In the data rows, the value 50 means zero.
Some points, one per row:
[60 63 68 65 65 70 70 68 59 64 63 59 63 64 54 56 65 60 64 61 65 58 64 64
 64 60 66 66 64 66 64 54]
[58 54 54 63 59 58 63 63 69 61 66 72 72 72 60 50 59 67 61 66 64 61 70 61
 56 62 60 62 60 65 54 62]
[68 58 61 70 69 65 68 56 66 54 58 59 68 67 66 56 61 66 54 66 54 63 54 66
 61 58 58 64 66 63 63 60]
[63 66 62 64 65 58 65 59 63 60 58 61 66 64 66 60 61 67 54 63 59 64 66 63
 67 70 60 58 59 63 54 67]
[59 64 63 72 68 68 66 62 66 54 59 69 63 69 63 54 54 68 60 60 59 62 61 63
 56 64 59 68 66 59 61 63]
[60 62 60 64 62 58 59 54 65 62 62 67 69 64 68 59 63 66 67 71 64 64 66 66
 59 56 58 60 68 68 65 69]
[61 62 66 64 71 73 71 71 64 65 56 50 63 54 64 69 68 61 64 58 62 64 58 62
 68 69 68 59 59 61 59 63]
[65 58 62 69 68 67 68 61 63 58 58 61 59 64 62 60 60 67 59 64 56 61 60 56
 59 64 64 64 62 62 59 63]
[68 74 72 54 61 62 59 65 54 69 59 59 62 54 60 74 66 60 66 56 65 69 61 70
 77 69 68 61 59 56 66 62]
[62 67 69 64 60 54 58 64 56 60 67 63 60 63 60 65 68 62 58 59 71 61 65 64
 63 63 70 68 60 70 60 66]
[61 59 64 68 69 64 66 60 65 58 59 63 62 65 64 59 59 60 63 61 56 63 64 65
 65 66 64 61 62 61 63 61]
[58 58 50 71 68 59 68 60 69 59 59 66 69 69 69 56 54 66 58 68 61 64 67 60
 58 61 58 54 67 64 59 74]
[59 69 66 59 66 68 66 50 66 60 56 65 66 59 67 63 59 60 66 69 65 69 66 65
 64 64 56 60 62 62 73 70]
[60 62 64 50 50 56 50 68 61 67 68 65 59 61 64 64 69 61 72 68 68 64 60 62
 61 58 63 65 69 66 69 63]
[64 66 66 59 59 58 60 63 58 63 68 65 60 65 64 56 64 56 64 56 66 64 69 63
 63 64 68 61 59 65 63 66]
[63 67 69 56 61 61 58 69 58 68 72 59 63 61 59 68 73 64 73 63 69 60 54 62
 67 67 74 69 58 62 54 50]
[67 69 70 59 64 65 60 60 61 64 68 59 59 60 64 70 64 56 62 60 68 66 66 66
 68 66 63 64 60 59 69 67]
[68 72 67 62 64 63 63 60 60 65 64 54 65 58 64 64 65 64 69 66 65 62 60 58
 62 62 65 65 67 65 70 56]
[63 61 65 64 58 59 50 61 62 63 68 66 63 67 59 58 60 67 68 62 71 63 65 65
 59 58 66 61 60 71 65 72]
[67 65 65 63 68 72 66 67 63 66 50 58 60 54 69 72 63 68 59 59 58 69 63 73
 69 71 63 59 65 54 66 66]
[64 63 59 64 61 54 56 59 69 62 61 66 66 65 62 63 56 68 66 68 69 66 69 60
 60 56 50 50 64 65 65 67]
[50 58 71 56 54 66 59 76 54 63 73 50 54 61 60 72 76 69 68 64 76 65 58 64
 68 59 71 70 62 70 68 70]
[73 65 60 59 63 68 66 63 75 76 50 66 68 59 73 75 54 78 70 73 54 70 61 69
 68 74 62 59 67 50 68 56]
[59 61 61 65 69 73 67 68 72 73 68 75 76 70 71 64 62 58 50 58 59 63 65 64
 60 63 56 56 63 63 68 71]
[63 63 67 63 69 71 69 68 60 60 61 58 56 56 66 67 62 58 61 56 61 61 69 66
 66 67 63 59 54 56 64 61]
[60 61 63 59 61 59 63 59 65 68 63 63 68 63 67 63 59 64 61 66 59 66 68 66
 66 64 61 56 60 59 59 54]
[67 65 66 61 63 61 61 59 54 65 64 60 58 63 60 63 62 56 62 58 62 64 56 66
 66 66 64 59 54 62 58 56]
[68 67 67 59 62 62 59 59 59 64 61 62 64 54 62 63 63 54 60 61 63 69 71 68
 69 66 61 61 54 62 62 66]
[73 69 59 60 59 59 64 62 71 69 61 68 67 62 69 67 56 70 69 74 62 69 71 70
 60 64 58 58 68 60 72 72]
Here are 22 more points, each followed by its number:
[50 54 76 60 56 56 56 78 50 56 77 50 54 67 50 69 77 56 74 60 78 59 59 54
 58 50 77 73 63 76 61 66] 0
[66 66 62 59 66 62 63 56 65 66 59 66 68 64 63 67 60 60 54 64 64 69 69 60
 64 63 59 50 63 62 69 66] 1
[62 63 63 64 71 76 73 66 69 66 58 60 63 54 70 67 60 67 59 65 54 63 59 68
 66 73 60 62 70 56 66 69] 2
[62 65 59 61 62 65 60 56 63 66 63 65 68 60 64 63 60 61 67 70 65 69 66 64
 61 65 63 64 63 63 72 66] 3
[68 67 60 60 63 61 63 50 65 69 58 65 64 61 70 64 58 65 63 69 59 71 66 69
 64 64 56 54 61 60 70 72] 4
[60 64 67 64 59 56 54 64 56 60 68 64 62 65 58 67 68 64 71 68 71 62 58 54
 58 59 65 69 73 72 62 61] 5
[61 65 64 70 66 62 56 58 63 61 61 62 62 68 60 60 60 64 58 59 63 59 59 59
 63 61 68 66 65 68 56 63] 6
[59 64 66 68 66 65 66 60 63 62 64 63 63 63 61 62 63 59 50 54 65 61 58 61
 63 61 66 67 63 66 56 64] 7
[62 64 62 69 66 63 68 61 58 60 64 64 66 68 59 56 65 56 58 50 64 54 60 59
 54 62 67 70 64 64 58 61] 8
[71 62 56 68 67 61 63 64 65 58 66 67 63 68 65 64 56 63 63 65 65 66 69 66
 58 63 54 60 58 64 66 69] 9
[59 66 70 62 65 67 61 66 54 63 56 54 59 60 65 67 64 59 50 58 63 65 66 68
 72 67 67 64 58 63 64 60] 10
[59 65 66 68 68 66 73 68 61 64 62 59 54 64 61 65 65 59 63 58 62 58 58 63
 69 65 67 62 64 59 63 59] 11
[63 61 62 67 71 69 67 66 67 64 56 66 69 61 66 62 59 63 60 69 59 64 60 70
 67 60 60 61 59 58 67 68] 12
[56 50 50 67 63 64 68 58 67 56 69 72 72 76 67 60 65 73 62 63 64 54 56 56
 58 58 65 72 68 72 56 59] 13
[69 64 64 66 63 66 64 58 63 64 62 65 70 59 67 68 61 64 63 64 64 66 65 65
 64 64 62 63 62 64 65 70] 14
[50 54 50 60 60 62 67 67 70 64 60 68 65 65 66 56 61 64 64 63 64 64 69 62
 64 65 63 59 59 59 59 62] 15
[63 54 58 66 60 50 65 58 74 64 63 72 64 67 71 56 58 77 71 73 59 60 54 56
 56 56 50 64 73 63 63 62] 16
[59 67 50 65 65 68 62 54 67 66 56 69 65 56 74 65 60 61 61 69 54 66 73 65
 65 69 60 58 63 54 68 62] 17
[67 66 67 67 68 67 63 60 60 59 61 62 66 65 65 63 60 58 61 59 63 62 67 66
 63 66 66 61 63 59 58 60] 18
[62 64 62 66 58 58 65 58 64 56 62 70 66 69 62 59 63 66 68 65 64 61 63 60
 61 56 59 69 72 71 65 65] 19
[60 58 60 65 56 59 63 54 64 58 69 72 64 70 59 50 58 61 68 60 71 62 66 61
 56 58 60 64 68 70 60 72] 20
[59 63 64 68 66 66 66 59 60 60 54 59 63 64 62 58 54 64 62 64 62 59 59 68
 56 66 60 65 60 61 56 61] 21
Which three of these numbered points are nearest to each point below, looking only along the 2 directions in which the first points spread most? Their numbers follow each, nearest first.
[61 59 50 70 69 71 69 64 76 70 63 75 77 73 74 50 50 56 54 63 50 59 63 60
 60 60 59 54 70 61 68 69] > 16 9 17
[68 63 67 63 58 64 63 62 56 66 54 64 63 61 67 66 63 58 63 59 66 68 70 70
 69 69 54 56 63 56 68 68] > 18 14 11
[65 58 61 60 50 58 56 69 60 64 66 64 58 62 56 63 68 67 72 59 71 54 50 50
 59 56 70 71 65 70 59 50] > 5 8 6
[60 63 67 67 62 54 60 60 59 50 72 60 63 72 56 58 68 56 58 50 73 54 64 63
 61 54 70 71 56 68 58 61] > 5 8 6
[69 64 56 54 63 63 59 54 73 75 61 65 72 50 74 73 56 71 69 72 60 70 63 66
 68 72 58 60 70 54 73 63] > 2 17 12
[66 61 65 59 50 54 59 64 56 63 68 61 61 61 54 59 69 65 68 63 71 63 58 54
 63 56 66 71 68 70 64 54] > 5 8 6
[59 58 61 68 68 69 67 66 67 56 54 64 59 66 67 59 59 64 59 60 59 64 66 65
 64 65 63 61 63 54 58 64] > 4 1 12
[63 59 54 64 59 56 58 50 68 62 64 73 65 73 59 61 58 65 59 59 63 61 68 62
 63 58 61 63 65 68 60 69] > 13 19 16
[59 68 71 56 50 59 58 66 54 62 66 60 63 61 54 64 68 62 67 59 71 62 56 54
 50 59 69 71 70 71 62 61] > 5 8 6
[61 61 59 70 67 61 60 59 64 54 62 63 62 71 59 54 59 63 59 58 66 56 64 58
 58 63 67 68 60 69 58 60] > 19 8 6
[60 54 59 69 71 66 69 65 62 58 63 59 59 69 62 54 63 64 66 61 60 56 58 59
 54 58 65 72 67 71 58 63] > 19 6 8
Here are 22 other points, each followed by its number:
[56 58 61 67 68 68 73 73 68 56 64 56 58 66 54 59 67 66 63 50 66 54 54 56
 58 60 69 68 70 71 60 63] 0
[63 60 58 62 56 60 59 68 67 54 71 66 61 66 64 60 65 69 68 68 66 50 58 54
 58 59 67 71 72 71 62 64] 1
[64 66 68 67 68 59 67 64 58 54 71 61 58 70 56 63 68 64 61 54 63 60 58 61
 62 60 71 72 62 65 56 58] 2
[70 65 64 61 59 61 54 59 61 66 63 69 62 61 63 65 66 62 66 64 64 70 64 67
 64 63 61 59 60 62 69 72] 3
[67 64 64 69 69 59 66 61 54 64 60 59 58 62 63 60 59 65 64 60 61 62 58 63
 60 61 65 68 63 66 58 59] 4
[58 66 62 70 64 64 64 50 60 59 63 63 60 69 64 59 64 63 60 61 63 62 58 64
 61 58 67 65 64 64 59 66] 5
[58 61 62 66 62 56 59 56 64 60 69 67 61 69 63 63 63 58 62 63 66 65 61 62
 66 62 63 61 61 64 63 72] 6
[66 68 63 56 59 64 62 62 63 71 56 64 68 62 70 67 60 56 66 68 56 72 67 69
 67 74 59 58 56 54 65 61] 7
[50 59 60 72 67 62 68 65 61 50 56 60 66 70 63 61 60 60 59 63 62 62 70 65
 61 54 61 62 64 60 54 66] 8
[65 67 67 63 63 59 62 64 56 65 65 64 64 64 64 62 66 54 62 63 67 69 69 62
 66 62 64 59 56 63 67 68] 9
[66 63 58 65 66 62 62 56 68 64 58 66 63 64 66 61 63 64 67 65 63 67 71 64
 65 62 60 58 61 61 64 66] 10
[63 62 56 75 70 63 69 61 66 56 62 66 69 72 65 56 63 67 54 59 59 54 67 61
 58 60 61 68 67 66 56 58] 11
[65 60 61 69 56 61 58 56 63 60 62 70 67 71 65 54 54 58 60 63 65 62 63 63
 56 63 61 64 61 66 59 66] 12
[66 65 62 66 66 66 65 54 64 64 58 66 69 61 68 64 56 61 54 63 60 61 68 70
 63 70 59 60 54 58 64 68] 13
[62 54 54 60 58 59 61 62 68 64 50 65 69 58 68 64 58 73 67 74 59 68 70 63
 61 63 56 58 68 60 66 69] 14
[58 66 64 66 68 68 65 61 65 68 58 60 67 62 64 61 63 50 59 61 58 64 68 70
 70 69 62 59 64 59 63 59] 15
[64 68 63 56 58 65 56 61 67 65 63 64 63 61 66 66 68 73 72 68 63 61 61 62
 63 63 65 64 70 62 63 56] 16
[66 65 60 56 60 69 67 74 75 76 70 71 66 54 65 59 56 61 59 65 56 63 50 58
 65 66 63 66 66 58 71 66] 17
[63 59 68 68 71 74 72 75 66 64 67 59 50 65 58 58 64 63 63 60 62 56 58 58
 63 60 65 65 67 72 66 67] 18
[63 65 61 63 69 65 63 54 60 62 58 66 64 56 68 64 56 62 63 66 60 68 64 72
 63 71 56 60 61 59 63 65] 19
[67 65 65 63 63 61 59 56 63 64 60 63 64 64 67 61 62 61 63 63 63 62 68 68
 65 67 64 65 59 61 59 63] 20
[54 62 61 72 69 64 69 62 63 58 63 64 63 72 62 56 63 58 58 63 63 50 60 63
 59 63 64 69 66 68 54 59] 21
The same question for these:
[64 71 63 63 67 67 60 58 63 65 58 59 62 62 68 68 66 56 64 64 59 66 72 67
 68 69 60 50 61 61 64 64] > 15 17 7
[67 65 63 67 68 68 68 62 64 64 58 67 63 63 68 65 58 58 62 65 60 66 66 63
 69 64 59 65 65 61 63 63] > 19 17 15
[67 63 58 64 60 56 62 63 68 64 66 64 64 66 60 59 66 69 70 67 61 50 56 58
 58 65 62 72 71 71 54 56] > 6 21 5
[59 60 61 61 56 59 58 72 64 61 68 63 64 58 59 65 72 69 70 65 67 58 56 63
 61 62 71 71 63 64 54 50] > 2 0 9
[66 64 66 59 66 61 68 61 64 67 59 62 65 64 63 66 61 58 64 62 58 67 67 72
 67 70 63 60 56 56 63 65] > 15 7 17
[68 62 61 61 64 70 63 62 63 72 59 66 70 60 70 66 56 65 63 70 59 71 72 71
 68 66 60 56 62 56 74 69] > 19 13 7
[62 64 64 64 69 58 62 58 56 61 62 62 61 64 63 63 64 64 54 60 65 63 67 68
 63 66 67 66 63 63 58 63] > 3 4 18
[68 64 54 64 63 60 62 60 69 63 61 66 74 64 67 63 54 69 69 73 63 63 62 62
 59 54 58 63 71 58 67 70] > 11 14 8
[69 66 59 59 60 63 61 58 63 67 58 68 63 59 68 67 54 64 67 71 60 75 70 70
 61 67 56 54 67 59 69 68] > 13 19 17
[64 68 67 64 59 58 60 62 65 67 70 62 61 62 59 65 72 70 67 67 68 61 58 56
 63 63 68 72 68 66 68 56] > 2 9 0
[70 63 63 56 61 60 56 62 64 63 62 64 63 63 62 68 64 64 70 71 66 68 67 58
 63 60 61 66 65 66 70 66] > 18 3 9
